In the rows, 128 means zero.
One turn or mirror swaps these rows in pairs. Which row does each one swap with?
The rows were stretched afterwards, more along some directions than others.
Q347: [119 126 134 132 112 137 137 118 112 137 109 155 114 108 121 121 159]
Q590: [101 137 119 151 125 149 105 129 120 134  85 128 159 119 114 103 166]
Q631: [127 129 150 153  90 139 128 121 111 145  63 119 128 142  82 125 164]
Q991: [130 138 163 145 100 164 136 112 123 151 114 156  90 123  89 105 154]
Q644: [120 139 145 134  93 128 141 121 134 165 128 138 101 116  94 131 144]
Q386: [109 131 145 131 127 132 143 116 117 135 135 148 110 109 119 133 166]
Q743: [130 140 141 145 108 149 115 116 126 125 107 142 125 106 109  98 159]
Q755: [120 135 149 155 125 154 115 119 116 136  92 120 137 148 110 113 164]
Q361: [116 131 165 147 130 147 118 101 121 142  96 132 138 116 118 125 167]
Q672: [113 132 137 122 147 146 138 109 124 147 128 147 135 104 114 108 144]
Q249: [129 131 153 133 112 145 139 126 121 135 130 134  95 125 104 116 141]
Q6: [105 130 148 156 122 144 135 112 113 142  89 131 127 138 111 148 174]
Q911: [132 124 160 133  94 150 135 130 127 155 106 142 115 129 124 111 155]
Q749: [108 131 153 147 117 153 110 127 117 130  89 147 144 133 128 117 183]
Q389: [110 121 167 154  94 119 133 105  99 156  86 149 116 137  92 151 151]
Q349: [120 133 159 152 118 178 109 129  97 137  61 130 154 137  97 120 161]
Q958: [104 127 130 147 137 132 122  98 112 145  88 117 157 118 131 130 166]
Q957: [131 141 156 162 109 155 107 111 106 140  81 138 122 120  90 136 173]
Q85: [109 141 154 166 113 168 112 119  92 142  61 114 138 144 101 125 175]
Q239: [ 96 128 156 143 110 158 118 116  98 130  90 122 147 133 119 118 165]
Q516: [118 117 171 142 115 164 130 132 114 140 103 178 127 135 125 116 146]
Q761: [125 147 133 162 143 153 114 112 124 125 105 117 125 118 131 125 186]
Q302: [113 137 132 136 123 122 131 112 100 146  99 119 120 123  90 138 144]
Q321: [120 136 167 149 118 161 123 119 121 126  92 142 128 131  99 137 167]
Q466: [137 131 134 132 124 124 127 115  99 157  91 117 133 131  94 121 128]
Q791: [140 128 159 128 128 146 134 121 125 139 116 150 112 127  99 112 140]
Q268: [114 129 149 132 117 119 134 122  96 139  98 141 116 129 102 144 166]
Q427: [104 131 133 148 124 130 121 123  95 127  76 119 154 137 124 137 182]
Q351: [147 136 144 137 124 156 125 128 102 134 108 123 111 128  97 115 149]
Q384: [112 127 154 159 102 140 125 125  89 146  55 108 124 140 100 145 173]
Q688: [124 140 139 138 157 141 118 110 110 149 111 153 142 116 115 126 156]
Q943: [127 140 147 140 113 144 132 122 110 142 123 131  97 125  96 118 152]
Q781: [104 128 150 145 116 117 123 101 113 159  85 120 144 133 112 150 166]
Q666: [131 139 149 130 138 128 133 115 120 141 138 144 108 121 129 135 168]
Q897: [125 135 134 126 119 157 123 120 132 141 130 147 134  91 104 101 137]
Q913: [113 136 134 151 107 147 125 117 100 140  87  90 127 126 118 111 180]
Q513: [128 131 132 124 138 133 142 117 128 136 143 150 114 104 127 118 149]
Q303: [ 94 119 156 136  96 138 132 122 102 147  90 120 130 137 112 136 172]
Q765: [110 135 125 142 100 116 134 111 131 156  86 112 145 119  91 111 151]
Q67: [120 130 134 150  95 139 140 130 128 155 103 139 101 127 110 110 170]

Q958 swaps with Q85
Q943 swaps with Q513
Q466 swaps with Q688

